Rotation paths and how fast each direction turns (degrees a step)
Each turn is a multiple of 5 degrees from 10 to 175, or 0.
Each row of a path follows its step; steps can be skipped.
path 1
step 0: [  5.3 -28.2  36.3 -12.9 -23.0  30.7 -13.0  -5.5  -4.4 -10.2  15.9   2.3
   6.9  16.4  14.8  -0.7  12.5 -13.0   1.2  45.1   5.7 -28.7  12.5   2.3
  20.1  -6.5 -20.7]
step 1: [ -1.0 -14.3  -1.2  -1.2  29.6  -5.6   3.1   4.2   6.7  -9.7 -10.4 -22.8
 -13.2 -21.6  -8.3 -38.6  47.5 -15.6  23.0   1.5  -8.7   5.4  -4.8  10.6
 -36.7  11.3   2.2]
step 2: [  4.4 -34.7 -16.2  14.4  30.7  -7.6 -32.7  -9.4  14.8 -15.1   7.1  31.5
  16.9  30.0   2.4  11.0 -11.9   7.6   7.9  27.4 -18.0  -5.4  19.5  -3.3
   6.0 -14.1  16.0]
step 3: [ -8.6   6.9 -13.2  -2.1  -8.5   3.7  35.0  -8.1  19.8 -37.2 -12.0  -6.0
 -16.7  11.3  21.7   6.2  23.1  -4.9  17.8   1.6  22.9 -38.2 -27.7   6.8
 -16.3 -22.0   1.6]
step 4: [ 11.8 -16.6 -28.6   4.8  -3.7 -32.9 -16.9   3.3 -11.5 -17.7  13.8   4.5
 -15.7   4.0 -58.9 -19.4  -7.5  23.3   8.8  -8.1  -4.5 -24.6   4.4  -1.0
  10.6  14.8  -7.6]
step 5: [ -4.8  -5.4 -15.5 -18.7 -26.3   5.8  -2.5 -12.1 -17.0 -37.2 -25.8  11.4
 -18.0  18.1  35.6  -1.5   2.0 -29.0 -26.3   4.5   3.4  -4.8  32.4  18.0
  17.5   4.1   7.6]
step 6: [-14.2 -31.4   1.5  35.4   6.5   9.2  11.9   0.1 -30.5   3.8 -23.4   1.8
 -22.7 -28.5 -36.1   9.5  11.8 -16.8  23.1 -31.1   8.4  -1.7 -12.1   6.0
  -1.7  -9.4   6.9]
step 7: [ -8.1   7.2  -5.8   5.9  36.4 -25.6  -7.4   9.8  10.7  -8.3 -18.7  24.3
   1.5  16.2   5.0 -10.9 -21.6   3.6 -24.8   9.2  26.9  15.0  -1.7  19.5
  48.7  11.6  14.5]
step 8: [-15.7   3.0  15.1 -13.7  -1.5  34.7  51.1 -27.7 -15.4  -0.6 -14.8  -1.4
   3.6 -13.6  -3.1   4.2 -19.4   1.1  18.9   5.3  -9.5 -33.9  -3.0  15.6
  24.3  -8.6 -16.4]
step 9: [-21.3 -22.2  24.0   2.6  22.2  -0.8  -2.8  28.6 -10.8  -1.5  16.4  -9.7
 -21.9  -0.1 -20.1 -34.3  14.4  22.4 -20.3   7.2  24.7   5.7   4.6 -10.9
   7.9  28.4 -27.7]
step 10: [  5.4  -1.9 -18.4 -12.0  34.6  21.8  -3.5 -31.5  -8.2  -6.7  14.5   5.6
  20.9 -14.0  31.5 -10.2  11.2 -20.8  12.6   4.0 -18.3  13.5  35.6  22.6
  21.4   3.8 -11.5]
Directions:
[ -0.5   6.5 -12.1   6.7  -1.3  -0.7   3.3   3.9 -22.3   8.2 -14.2  -0.8
  -3.2  -7.7   0.2   6.3  -7.0  -3.6 -10.0   5.9   6.8  -6.6  -5.1  -6.9
   9.3   9.4   6.6]
35
[ 12.7 -11.6   5.8  -4.5  -4.6   2.2  -9.8  -3.8  -9.0  -2.5 -12.6   6.1
   6.3  -5.5   8.9  -8.1   7.1  -1.1   0.1 -12.6   2.1   1.0   7.6  -9.4
  -6.0  13.3 -12.8]
80
[  3.8   1.3   1.9  12.9   9.3   4.6  -9.0  11.0   1.8  -0.8  -8.2  -5.7
 -14.3   5.5  -9.8   6.3  -3.3  14.8  -1.2  -3.5 -12.7   1.7  -4.1   6.7
  -7.8  11.7  -9.2]
145
[  1.2  -9.2  -3.4  -2.3 -14.0   2.6   3.7  -4.9  11.6  -2.3  -7.2   6.9
 -12.7  -4.8  -8.7  -0.3 -11.7  -3.2 -12.1 -18.0   2.3   9.3  -5.0   5.6
   9.5  -3.0   3.5]
35
[ -8.4   3.7   2.6  -8.3  -1.0  16.7  -3.2 -13.0  -6.6   1.5  -3.8  -4.8
   0.6   7.4 -14.1  -1.5   6.6   4.7   5.0  -4.8  15.2   1.3  -9.0   1.1
 -13.5   4.8  11.4]
140
[ 20.3  11.6   1.3  -3.7   0.7  -7.8  -0.7  -9.3  -0.3  17.0  -3.8   8.9
  -8.3   3.6  -5.9 -10.6   6.9  -2.5   1.4   6.3   2.1  -3.8  -2.1  15.7
   2.0  -3.4  -4.2]
110
path 2
step 0: [ -0.6  14.9  15.7 -30.5  16.4  42.2  27.7 -19.0  -1.0 -23.6  23.6  12.7
 -26.6  11.3  -9.3 -20.6  34.9 -24.3   0.9 -10.7 -18.4  56.1  10.8   2.6
  -1.1   4.1   6.6]
step 1: [ -6.5  20.9  -7.3  -7.8  -8.7  23.6  15.6 -23.8 -35.7 -21.6  43.7 -15.4
  -6.6 -15.8  11.4  -9.7  37.8  27.1 -10.6   1.1 -18.1  -9.7 -11.3   8.7
 -56.8 -17.3   0.2]
step 2: [  8.2  -8.2  -0.6   6.9  -5.5  -7.4  -7.7  -8.8 -34.6 -22.5  -4.4  10.6
  28.5   7.4  29.9 -11.7  22.4 -31.2  27.0  11.8   5.4 -18.6 -48.5  10.9
 -41.9  14.9  36.0]
step 3: [-35.9  -3.7  30.1  19.9  23.2 -22.8  28.8  19.0   0.1  -1.9  34.7 -10.7
  14.2  37.2  -0.7  -2.7 -18.6 -45.2  20.1 -14.0  19.0  10.1 -25.5  -8.7
 -28.6   5.0   2.8]
step 4: [ -9.2 -14.9   4.1  39.9  48.0  -7.2  40.1  -9.1  -9.3  23.9  26.9  10.8
  18.2   3.2  12.9   4.2 -12.5  20.4   1.6 -34.1 -22.2 -20.7  14.7  13.9
 -11.3  33.0 -20.9]
step 5: [ 47.9  13.4  -2.3 -13.0  32.0  -3.9  23.9   1.2 -18.9  14.7  -0.8  13.2
  26.2 -26.6  21.9 -38.2  -8.0  -5.0  12.5 -12.1  -3.9  32.6  -9.3  27.2
  21.8  32.8 -21.5]
step 6: [ 23.1  24.8  20.8  -0.3  28.4  21.6  -5.7   0.0 -25.4  12.3  12.5 -15.3
 -32.6  -7.2  12.3  -8.3 -21.1 -29.4  -9.1   6.8 -21.9  49.3   0.7  30.3
 -17.9 -38.5 -15.1]
step 7: [ 21.5 -31.0  25.8   5.9   9.3  19.2  21.1  19.1 -17.1   5.5   0.3 -26.0
 -16.1 -34.6   8.4  23.3  25.1  11.1 -12.1  16.3 -22.8 -11.0  -7.7  37.3
 -39.2 -18.9  35.3]
step 8: [ 12.0 -22.9  32.5 -12.1 -28.4 -15.6  17.7   7.9 -41.2   5.7  -4.5 -20.9
  -4.2  19.6 -27.8  -8.1  33.7 -33.8   0.7   7.9   3.4  -9.4 -25.2  34.0
   1.0  40.4  19.7]
step 9: [ 20.2  -6.6  12.4  32.8  -3.9 -23.5  14.8 -12.8  17.8  -2.2  42.4 -14.6
 -31.2  56.6 -15.1 -11.5  35.2 -18.6   9.4 -28.6   3.0   2.5  -6.7  11.2
 -13.5   2.4 -21.8]
step 10: [ 24.3  10.7 -32.4  55.5   4.7 -24.6  16.0  -2.3  -6.8   7.6  48.3 -16.5
  11.4 -17.7  39.1  13.5  33.6   4.2  -7.4  -1.9  -6.1  -5.0   1.8  -5.3
   9.5  23.4  -7.6]
Directions:
[ 11.9  -6.6   3.1   1.2 -13.8  11.9  -3.9  -2.6 -12.9  -2.9  -7.9  -2.9
  16.2   2.9  -3.6   2.0  -5.0   3.1  11.2  -7.9  -3.6   2.0 -15.4  -3.4
  10.9   2.1  -5.4]
120
[ -2.2  -8.0 -19.8  -3.2   7.7  -3.9   9.2  -1.2   3.7  -9.8   2.5   1.1
  -8.1  -0.1   1.1   1.3  -6.5  -0.1 -10.5   1.7 -14.5   6.5 -15.5   0.5
  12.9   2.3  -9.2]
65
[ -2.4  -9.7  -2.1   6.1   3.6   3.1  -6.0   5.5  -0.4   8.5  -4.3  -7.4
   6.5  -6.6  12.4   8.3  -3.0 -18.9  -9.2   3.8   0.8   0.1  -7.9 -12.2
  -1.8 -15.6  10.7]
85
[  2.2   0.3   0.4   5.1  -7.2  11.1  -7.8  -5.9   2.1  -6.1  16.3  -2.6
 -10.0   4.0  -0.8   2.3  20.4   0.9  -7.5   3.2   7.2  -1.2  -3.0  -7.6
  16.1   4.1  10.4]
35
[ 12.8   6.1  -5.1  -4.7   2.4  -5.4   4.6   4.4 -14.7  -2.9  -9.0   2.4
  -8.5  10.8  10.0   1.7   0.8   9.0 -13.1 -13.7  12.8   3.3   0.1 -11.7
  -5.2  -2.0   1.5]
85
[ -4.9 -20.3   9.0   1.1  -7.8  -6.3   7.3 -12.5   7.0   3.8   1.3   5.2
  -0.2   5.9  -0.2   9.5  -8.2  -3.3  -8.9  -5.1  18.4  -1.9  -3.8   7.5
  -1.2   8.6  -2.6]
70
path 3
step 0: [ 16.5  -5.2 -30.1  -8.3  12.7  10.1   0.0 -15.9   4.8  25.7 -12.2  -8.4
  -0.6  -6.0  -6.3 -21.4   5.7   5.9  -5.8  61.9   9.7  -9.6 -14.6   4.6
  39.1 -25.6  43.0]
step 1: [-27.6 -25.2 -20.4  23.2  -8.5 -13.5 -47.7 -27.8   6.1  -9.1  -2.0  -4.9
   0.5 -21.2  36.0  -3.9  10.3  40.1  22.5   8.3  12.7 -11.6  -9.7   8.6
 -22.1  -2.6  23.3]
step 2: [-15.5 -35.6  -8.3   1.2  25.6  32.1 -23.5  -0.3  14.2   0.1  24.2   0.7
 -23.0  -5.2  31.6  -0.6  -9.6 -17.7 -11.6  10.8   0.2  13.7   9.3  32.7
  44.6 -32.7   3.5]
step 3: [ 20.6  -3.5 -22.4  15.2  23.6  -5.2 -46.3 -20.2   5.8 -16.0 -11.2  -5.5
  19.9 -25.9 -27.6  -2.8   6.5   8.0   9.3  47.0 -27.8 -23.9  16.0   8.4
  15.8  -5.4  17.7]
step 4: [-42.2 -13.3 -10.0  21.4  -4.1 -25.2 -35.8  -1.7  15.1 -17.7  -9.6  15.5
 -31.2   7.7  17.9  -6.0  40.9   0.3 -17.3   4.1  10.0  -3.9   8.1  47.9
  -0.6   3.5  13.0]
step 5: [  0.9 -21.4 -14.2  -4.2 -14.4   0.7  -1.0   3.6  14.9  -8.1  19.6 -40.4
 -17.4 -21.3   3.1 -42.4 -13.9 -23.1 -20.8  39.8 -19.6  -6.3  -1.1  16.4
  39.2 -16.5  19.0]
step 6: [-23.3   9.5  -9.1  17.0  21.3  -3.7 -30.1 -24.9  24.8   5.7 -21.5 -28.1
  -0.1   1.3  -5.9   0.2   9.1  25.8   3.0  52.0  -0.6  -0.2   3.1   5.4
 -37.2 -19.5  32.4]
step 7: [-39.0 -24.0  15.1  11.5 -14.6  15.7 -30.9 -17.9   6.7 -25.1  27.1  -6.1
 -29.6  -2.9  23.9   0.6 -27.4   0.1 -11.6  -3.3   0.1 -28.8   6.6  47.6
  -2.5 -14.1  -1.8]
step 8: [ -1.7 -27.7  14.7  13.6  33.9  10.2 -28.3 -10.9  18.7   3.0   3.6 -20.1
  19.8  10.8 -31.5 -19.7  -3.5 -39.0 -17.2  38.7 -19.6  -8.4  17.4  -4.3
  23.8 -25.9   5.5]
step 9: [  0.1  16.0   7.9  19.9  -1.7 -35.6 -30.7 -22.1   7.9 -19.3  -9.6  18.5
   3.7  28.5   4.0 -14.0   6.1  15.1  -7.9  38.3   0.3 -37.2   6.2  41.6
 -23.7   6.0  19.2]
step 10: [-43.0 -39.1   2.1  -0.6 -15.3   3.7  -9.2 -10.7  -2.5   8.0   8.9 -15.9
 -19.9  16.5   8.5 -36.8   0.5 -28.8 -35.1   4.4  15.4 -26.9 -26.1  15.0
  24.5  -2.4  19.7]
Directions:
[ -6.5 -10.4  -9.3  -1.4   7.3   1.0  17.2   8.7  -2.0  -3.7  13.0  -6.6
   8.0   1.8   9.0  -0.9  -5.3 -13.9  -7.1   1.7  -1.5  -1.1  14.8  -6.7
  11.1  -3.4  -0.6]
130
[ -6.2   2.2  -6.4  -4.6 -11.5  -0.5  13.5  -0.4   2.6   9.1  -0.4 -16.1
  -6.8  -3.8  12.1  -8.9  -3.5   9.4   0.5   6.7   7.6   6.6 -12.5  -6.9
  -8.3  -3.8  11.5]
70
[  1.3 -17.8  14.5   7.5 -12.1  -7.5  -5.2   7.4   4.4   9.0   6.4  -1.8
  -4.4  -6.5   2.4  -6.9   4.3  -7.8   4.1  -7.7   0.9   9.6  -4.2   0.0
   3.6 -11.3 -13.6]
125
[  0.0  -5.1 -10.6  -2.1   2.5  -0.7  -4.8  18.4   6.3 -11.3   1.6  -3.0
 -11.5 -12.1   0.0  16.1   8.6   3.7   9.2   8.3  -6.6   9.5  -4.8   1.6
   5.9   6.8   3.5]
25
[ -3.1   0.9   1.1 -17.5  -5.3  10.0  -0.2   2.1 -13.0  11.0   1.0   2.8
 -15.0  -4.3  -6.2   0.5 -13.2  -5.7  -5.8   3.5  -1.2  -4.5  -6.2  11.9
  14.8   1.4  -4.0]
140
path 4
step 0: [ 35.7 -14.9 -17.1  22.0 -10.8  34.7 -22.7  -4.5  57.8   5.5  -3.0 -25.4
   2.6 -21.0 -27.3  12.4  -2.8  -8.9  -1.6 -10.0  10.1  25.0   1.3  11.9
  -3.8   5.1   8.2]
step 1: [-15.4  -6.0  24.3  -7.2 -20.2  -0.7   1.6 -11.3  23.5   7.3 -22.2  -4.9
  -2.6  -4.7  44.0  19.6  46.4  29.2  19.7 -29.2  16.6 -23.1 -20.3   3.8
  18.6  -5.3   6.4]
step 2: [  1.6  29.2  -0.6 -20.2 -15.7 -25.3  11.5 -23.5  25.4  13.4   4.3  -9.6
   1.7 -32.0 -31.9  -5.8  -2.6   4.7   4.1  41.7  10.5  21.4  -4.6 -10.6
  36.6 -21.8  23.4]
step 3: [  3.9  26.1  11.4 -31.8  17.2   5.1   3.3 -18.3 -25.8  21.4  -0.4  -0.4
 -38.7 -14.7  15.0  26.5  16.1  31.3 -27.7   1.2  -4.8 -25.3  34.5  -9.8
  -3.1   7.1 -25.1]
step 4: [  4.1 -20.2   0.9  23.4  37.8 -39.3  16.1 -20.2  -4.0 -17.4  32.4 -20.1
 -23.5 -11.5 -17.2  -0.2 -32.7 -14.6   2.4 -16.7  -1.8   6.6   7.1 -34.1
  14.0 -20.1  -3.4]
step 5: [ 21.7  13.6  -8.3   3.1  35.4  26.4 -21.6 -14.3  -4.8   6.6 -39.4   7.9
  14.7   3.0 -11.8   8.6   6.8  14.3   4.8 -40.0 -30.7   3.5   0.3 -27.1
 -40.0  -9.8  -1.9]
step 6: [ 11.4 -11.8  12.8  12.9 -17.1 -52.7 -17.5 -22.8   1.3   2.4  12.5 -13.3
  23.3  21.4  17.1 -13.7   4.7 -16.1  18.7  -4.7  15.6 -20.8 -20.9   3.2
 -36.2 -35.4   3.7]
step 7: [-18.4  39.7   4.6  -3.9 -21.0  -2.6 -60.9  10.5  -9.5  -9.6 -16.6  11.2
   7.7   6.0 -30.5  33.0  -6.9   3.2  10.4  12.0 -16.3  16.8   9.7  23.0
  -2.6 -11.9  15.3]
step 8: [  1.2  -2.8 -16.6  14.9 -27.7 -24.6   8.6  20.0   3.9   4.7 -14.5 -10.0
 -19.3 -17.9  40.7  32.3 -24.9 -13.8 -19.0  23.4   1.0 -31.7  -0.8  22.4
  -9.8 -13.3 -36.2]
step 9: [-38.2  -2.7 -29.8   4.2 -13.7   0.8   0.7  20.0 -24.2 -26.5 -14.8  10.2
  -4.5   1.6 -21.6   3.0 -23.6  23.1  28.3   2.5  -8.3  -1.1 -10.5 -42.6
  38.2   6.0 -15.5]
step 10: [  5.7  -9.9  -9.7 -10.3   3.9   8.3  17.7  -0.3  -5.2  56.5 -12.9  17.2
   1.0 -15.1   1.4 -34.4 -23.4 -17.2  -0.3  21.4 -30.1 -22.5 -17.3 -15.5
 -29.1  24.5 -13.2]
Directions:
[ -7.3   8.0  -1.2  -1.6  -1.0  -4.0   1.4   4.6  -7.2  -9.0   9.5  -8.1
  -4.8  -5.3   5.2   9.0  -4.8  -4.2  -9.9   2.3   2.0  14.6  22.5   8.3
  -3.0   0.7 -12.8]
80
[  7.6   0.6  -5.0  11.3  -4.2   9.6  -5.8  -3.7  -4.3   1.1  -1.1   5.5
  10.4   4.3  -6.8   2.9  -7.1  -2.7   4.5   6.6  18.1   0.7  17.7 -12.6
  11.6  -5.2   6.2]
160
[11.5 -1.6  2.2 13.8 -0.8 -4.5 -2.2 -8.6 -0.1  4.3  4.3 -1.4 15.0 17.5
 -2.0 12.0  3.8  0.3  3.3 -8.3 -5.3 13.6 -4.9 13.3 -3.6  5.5 -5.2]
55
[ -5.9  -6.5   5.5   5.0  -7.1  -9.4  11.7  15.5  -0.4   6.4  12.1 -14.3
   5.6  10.4  -2.4  -1.0  -0.7   3.4  -7.6  -4.6  -1.8  -4.4  -0.1  -6.0
   6.1 -17.5   6.5]
155
[ -8.3   4.5  12.6  -6.7   9.5  -0.2   5.7  13.0  -9.5   7.0 -15.8   0.3
   2.4   5.5  -0.8  11.6   0.5   8.9  11.5 -10.0   9.0  -3.3   7.5   2.2
  -3.5   8.8   4.6]
175
[ 10.5  -0.5 -12.6   3.1   0.3 -10.3  12.7  -0.6 -14.7   9.9  -2.6   8.3
 -18.1   5.4  -7.5  -7.5  -1.6   1.8  -3.3  -8.3  -5.6   3.5   4.2  -5.2
   8.2   8.0  -3.9]
60
